Each path below is one point turned by a fixed rotation once a step. After each direction that follows a path, write how fast that rotation turns it, in degrees a step (0 if it stays still).
Each turn is a multiple of 5 degrees from 10 to 175, or 0.
Each row of a path follows its step; steps can be skipped.

step 2: [  0   3  21  22   4 -12  -9  25  19 -17  12 -56 -30   7 -10  35 -21 -44
 -13  17  29 -32  11 -47 -10 -48   5 -16  15 -74 -22  -8  39  36   3  -8
  11 -37  19 -16 -22  -2 -16  10  -2   1   9 -20 -33  82  28  -8  27 -31
  -2   4  33  38  54 -17   9 -41 -21  -7 -74  -9  20 -31   5   8   8   1]
step 4: [ 11  -7 -15 -25  15  49 -25  73   8 -23  33 -61  -1   5 -20 -23  -5 -20
   9   2   9 -28 -23  21  -1 -19 -73  21  18 -44   5  16  18   3 -67  38
  16  11   5 -44 -39  17  10  32   8  28  20  -4  13   8  45   7  14   5
  18 -12  -5   1 -25  41  24  42   7  12   6  48 -37  25  28  -7  44 -42]
step 5: [-20 -13   7  22 -44   0  11 -33 -41   8  57  13 -64 -45 -36  24  18 -18
 -35 -17  33 -20 -35  29 -16 -18  31 -33 -25 -17 -30  33   4  18  -4 -36
   3 -38  -1  32  38 -43 -38   5  24  -8 -13  -2  -7 -12  -3 -34  31 -53
 -22 -10 -22  10  20   5  41  -9 -22 -15 -20   2 -16  53   2 -45   8  51]
step 6: [  6 -49 -58  44   2 -32  33  -4  -2   2  15 -27  25  10  41 -15 -11   1
  38 -31  18  -5   2  37   0  14 -18  38 -20   2  13 -41 -31 -53  -5 -21
   8 -17  36   5 -12   9  66  31 -51  -5  12 -20  19   9  61 -13  18 -23
  16 -38  13 -41 -39 -37  37  55  47 -23 -23 -13  11 -14  15  27  14   7]
step 9: [-34   4 -39  -1 -36   8  43  78   2   9   6   7  12  27 -45 -26 -12 -33
 -14   2  14   9  32 -20  18   9 -11 -24   4  30  -9 -30 -25 -41   1 -20
 -33 -31  15  14   9   6  25  12  12 -24  64   0 -35  33  46  38  26   9
  42  17  22 -35 -18 -27   2 -19 -54  -6 -25 -32 -44  44 -10  21   2 -47]
step 10: [-40  13  19  40  21  15  25  -6  46  11  29 -22 -25 -68  17   1 -17  -5
 -15  34  22 -37 -10 -32 -63   5 -31  41 -25  17 -17   0 -11  17  17  45
 -58   0   7  -6   9 -49  10   4  46  21 -21  -8  11 -29  -7   3   2 -22
 -57  50  45  42  10 -18  -3   3   7   4 -52  19  22 -47 -28  10  -3   5]
step 12: [-58 -24 -44  16   3 -13  -9  -9  -3   4  13 -41  -5 -51  12 -46  -7 -21
 -24  32  42  -8  37 -26  -8 -51 -18 -14   2 -51 -23   7  51 -23 -17 -30
  -9   1 -11 -55   2   6  15  21  13  37  24   7 -22 -32  41  -4   2  16
  19 -30  55  21  23   9 -13 -23 -64  -2  49  30 -18  19 -52  -9 -10   9]
step 16: [ 18 -24 -20  -4 -10 -17  62  51  11 -16  -3 -31  22 -36  46 -40  14  48
  36  27  33  57   7  19  36   9   3  60   3  35  25  -5 -28   9  53  32
  -9  49   7  25 -62  -4 -25 -26  35 -33   4  -6  -1  28  17  -2  14   4
  14 -12 -12 -32 -39   7  13  38 -26   0  36  22  -7  22   8   7  24  25]
step 17: [ -5  44  -5 -24 -17 -10  10  42 -24  54  58  32 -12 -50  -5  19  -7 -17
  -8 -47 -39 -34   5   1 -15  -6 -49 -28  37  15 -33   7 -21 -18 -51   5
 -34   6   5  30 -24 -19 -19   3 -24 -40  49  55 -17 -16 -11  -6  23  42
 -11  -7  16  40  32   9 -34  21 -47  11  -1 -11  -1  -8 -47 -33  11 -36]
step 22: [-42 -54  23  24 -57   2  11 -26  43   7  22 -19  17  -6 -23 -13  34 -62
  -5 -19   7 -33 -24 -34  13 -30 -51  -1 -11 -16  -5   2   1  -7   0 -44
  31  38   7  37 -16 -52   2 -20  29  25  55  36 -23 -34   9   0  -1 -51
  33  -7  10   3  47  19 -15   7 -32  18  12 -15  26 -30  60  -4  -2  11]
[  0   1  -7   9   9  -4   3 -10  -4   4  -8   9   6  -4  -2  -1  -4   1
   2  10   3   2   1   5   9   7   6 -11   1  12   3   6  -6  10   6   5
  -3  -2 -11 -14   1  -6  -4  -2  -1  10   4  -4  -5  -6   7  -6  12  -5
  -4   8  -1   5  -5  10   1  -2 -16  -3   0   1   2   8 -15  -2  12  12] | 160
[ -5  13   3   4   6  -4   3   5  14 -10   0  -4   3   6   2  -6   2  -9
  -3   4  -8   5   1   0  -3   9   0   8   9  14 -10   0   1   1   1   3
   5 -13   3  -5   0   3  12  -7   7  -7   2   0 -12   5 -14   4  -4   2
   1  10   7   2  14  -8  -3  -7   3  -8  -2   4  -1   1 -17  -5   3  -4] | 40
[ -5  -1  15  -5 -10  -8 -14   1  -3  -2   5   3  -6  -9 -14  17 -10  -1
  -5   6   2  -5  -2  -1  -1  -5   3   4  -8   4  -9   5   7   1  -6  -3
  -8  12  -1   2   5   2   5   2  -1   4  12  -6  -7   1  -1   2   6  -8
   4  -1  16   2  10   6 -12   3  -7  -3   6  -1  -1 -12  -5  -5   2   4] | 145
[  3  -5   4   4   3  -6 -11   9   6   7   1  -1  -1   4   5  -4  -7  -8
   0  -1  -2  -1   9   8   7  -1   3  -3  10   1  11   2  17  -4   2  14
  -1   6  20  -6   7   5   0   2   8  -2   6  -1  12  -2   3 -16   1   0
  -9  -3   6  -3   8   2   7   9   0   5 -11   1  11   0  -8   5  -1   0] | 175
[  4   1  -3   5   3  -3   2  -1 -15  -8   6   4  -5   2   5  -4   5 -13
   6  -4  -1  -1   8   1 -16   8   4 -12  -1   9   5 -10  -2  -6  -3   0
   4   8  -9  -4 -11   6  -2  12   0   5   0  -3   1  -1  -1  -2  10   4
   2   2  16 -12   8   3  -4  -2   8   8   0  -4 -13   2  -2   1 -16   5] | 125
[  0   2  -2  -2   4  -4  14   3   5   6  -9  11   6  -3  -4  -5 -13  -8
  -5  -6  -5 -15 -12 -10  -8  -2  -1   0  -2  -5   6  -3  -1  -8 -10  -1
   3   2  -2  -5   0  13   2  -6  10   4   3   2 -10   5  16  -6  -4   4
 -11  -1  -4   7  12   5   9  -5  -5   4   9   1  -6  -5   6  -7  -1  -3] | 140
[ 18  -3  -5   4   4   9   2   3  -8   2  -6 -16  -2   6   0   0   5  14
   1   7   7  -6  -8   1  -7  -1   9  -5   6   1  11   3  -3 -15  -1  -6
  -5  -4   2  -9  -1  -2   1  -5  -1  -8   2  -4   2  -6  -2   7  -4  -4
  -8   0   4  -9  16  -7 -10  -3  -8  -1   0   1   6 -12   2  -7   8   4] | 85

step 0: [-36 -29   4  -9  -1  12   6  35  27   0   0  -5  10  11  41   4   5 -40
  -3 -72  36  17  -6   1  -1   8  -5  14 -27  11   6  29 -30  33  -7 -33
  -7 -25  29 -29 -43  12   7 -23  65  35  19 -73  22 -26  10  -4  15 -12
  -1 -66   1  -9 -24  11   6  18   7  66  16   2 -47  54  35 -12  42 -28]
step 4: [-25   5 -27   8  30 -35 -29 -11   9  58 -20   7 -27 -36  15 -22  -2 -68
 -18 -77  14 -32   9  -9  18 -10  71 -28  29  31  27  -3 -19  57   1 -14
 -30  10  47  -9   6 -23  26 -28   8  32   7 -18   7   6   2 -19  36 -36
  21 -34  12  17  10  13  20 -38 -20 -11  13  -1 -45 -39   5 -52   7  -4]
step 9: [-42 -19  11  38   9 -12  17  29  50  35 -18   9 -40  -7  39  53  31 -58
  25 -45  21 -18  14  11  -1 -30  26 -38 -20   7 -25  25 -17  -2   3 -30
  14 -20  42  42 -46   9 -21  22 -34   6  12 -76 -21  23  29 -23   7   3
  32 -31   7   0   8  14   1 -31  -3  13  33 -42 -53   4  25  -8  31 -26]
step 12: [-14  -1 -19 -32 -22  27 -30 -24 -24  -5 -27  39  -7 -10  43  -4   7 -22
   0 -55  18  -6  25  -1  28   6  20 -18 -21  45   7  12  -5  74  -5 -31
 -27   8  32  -8  -8 -48 -32 -29   0  31  28  -5  31   3  81   4  40 -12
  12 -15   6   9  -7 -48 -20   2  17 -14  28  45 -52 -52  25 -50   7 -38]
step 13: [-10 -37 -10  18  31  -8   3  56  67  10  18   1 -17 -30  -2 -13  17 -46
 -16 -59 -33   0  17  31  34  -8  17  11  28  56 -19  15 -21  34  -5 -35
 -31  -3  27   6  11 -27   9 -30  63  60  -1  -7 -13 -33  17 -15   1 -13
  40 -15   5   9 -22  -2  21  58   1  46 -35  -2 -46 -19  40  -1  12 -28]
step 15: [-31  19  -4  10 -41  26 -18  -7  38 -37 -25  48 -51 -24  26  14  40  18
  29 -19  26 -19 -42  38  41  35  -2   9  -4   2 -38  19 -26  -2   7 -44
  -6 -61 -31  -1  -9  29  10   9 -19 -24 -30 -63 -23  37  27 -10  42  23
   4 -65   5   8   0 -33 -20 -34   1  15  -5  47  -2  14 -20 -33 -29  -9]
step 20: [  6  26   6   6  -4 -17 -18  31 -50  -1 -58  32   3  -9  15  -5  12  15
  72 -18  -1 -13 -15  16  38  49  13  66   9  32 -11   5 -31  67  12   1
 -26 -11   0  -5 -60   0 -14 -22  13  12  -5  -4  13  36  44 -22  44 -27
  36 -26   9 -39  -3 -48 -29   1   3   5   2  51 -21 -45   8 -39 -19   2]
step 22: [-25  13  25  51  41 -24 -12   4  44 -12 -19   7 -65 -44  45 -26   6 -58
 -11 -60  31 -21 -28 -14  19 -20   6 -23   6  13  17  10   0  25 -20 -71
 -34   8  35  31  -6  -5 -40   4 -17  -1   3 -35   9 -39  33 -33 -26   7
  19 -13 -19  11   3  45   8   9  20  76  -9 -31  -3 -13  22 -15   7  -2]
step 24: [-47  28 -27 -35 -13  31 -28  -8  14  23  -8  36  11  16   7  10  28   6
  21 -22 -40 -31 -12  52  45  43  16 -16  19  -1  -8  64  -4  21  11  10
  -9 -21   4  -6 -18 -14  -6  12 -15 -40  66 -59 -18   2  12 -10  16 -36
 -30 -64 -36 -22  14 -61   2   4  47  -1  -2   7   5  16 -21 -56  18 -17]
step 25: [ -9   3  31  -8 -19   8 -21  17  16  -6   3  17  39   8  61 -31  28 -58
  50 -23  -3  10  15   8   0  15  26  10   6  48 -15   5 -27  66   9 -76
 -46  37  48   4 -12 -37  31   1  14 -25  17   2   8  24  32  -7 -17  12
  -8 -28 -25 -22  18 -51 -25 -13  19  -9 -13  15 -66  21  23 -38 -27 -33]
[  2  -9   4   0  -1   8  -6  17   0   0   7   3  -8  -4  -8   1 -10   2
   2   3   1  -6   5 -16   1   5   1   1  -1   2   5   5   8   3   1  -2
  12  -9   1  10  -1   4   1   9   0  -2  -5   5  -1   3  -9  -8  -4 -12
   0   7   1  -6  -5   1 -14  -9  -1  -4  14   4 -15  14  -9  -1  -6   6] | 35
[  5  10  -7  -5  -9   2  -5  -1   3  -4 -10  -1   4   0  13   9   6   7
   2  10  -3  -3   2  -2  -5   8  -1   1  12   5   7  -3 -10   1  -7  -4
   5  -1  -6   5   6  -6   2   4   5 -14  -5  16  10  -9   3  -1  -7   6
   7   2  -4  -5   1  -9   0  -8  20  -6   4  11  -7  -9   7   2  -5   0] | 80
[  7  -1   4   2   0  -2  17 -14  -9   4  -9   0 -10  -3   2  -6  -7 -14
   1   7  11  -7  -4  -1  -5   4   8  -3  -4  -4   2 -11  -1   0   9  -9
   5   7   7   4 -17  -8  -6   5   0 -13   3   0  -8   9   6   3   4   5
  -1  11   2  -5   4  -5   4  -2   0   2  -1  -1 -15  -8  -4  -1  -7   2] | 135
[  1   1  -7  10  15  -9   2  -4  10   1  -3  -2  10   2  -4  -1   0   5
  12 -16   9  -6  10 -11  -2  -8  10  -7   1   2  -4   4  -5  -5  -4  -9
   0   4  -2  -4   1   4   8   4   2   1   4   2  -5  -5   2   6 -11  -3
   0  12   5  -2   2   3   4   4  -1  10  10   7  -9   4   6  14   4 -15] | 85
[ -3  -4  -1   3  -3  -1  -6  -6   8   1 -14 -10   2   7 -10  -2   2   7
  14  10   2   4   6   0   5  -2 -16  11  -5   2  -7   2  11   3   1  -5
   0  -3  -2 -16   1   9  10  -4  -7  -6   6  -2  -5   6   7   4  -2  -7
   2   4  -7  -1  13 -16   0  -1   5   3  -1   0   0   0 -11  -9  -7   8] | 80
[  4   6  -9   9  -1   6  12   0   4   0   2  -8  -5  12  -7   5  -7  -1
  -2   0  -1   1   2   3  -1  11   7 -11   7  13 -10   8   0   6  -1   7
   5  -1  10  10  11   3   6   3  -6   5   9  -5   2   7 -12  -2  12  -2
   3   4  -2  -5   5  -3  -2   9   9  -1  -2 -11   3  -8   9   0 -16  -5] | 70
[  5   3  -6   9   5   4  -1   7   1   8   9  -6   5 -11   8 -13   5  -1
 -14   3  -4  -5   4  -3   1   4  -3  -3   2   6   5  -4  10   7  12 -16
 -18 -12  -8  -4   1  -2   7   1  -3  -1   3   2  -2  -4 -10  -5  -9   8
  -3   2  11   2  15   1   1  -4   0   1  -7  -8  -5  -2   4  -8  -2  -3] | 120
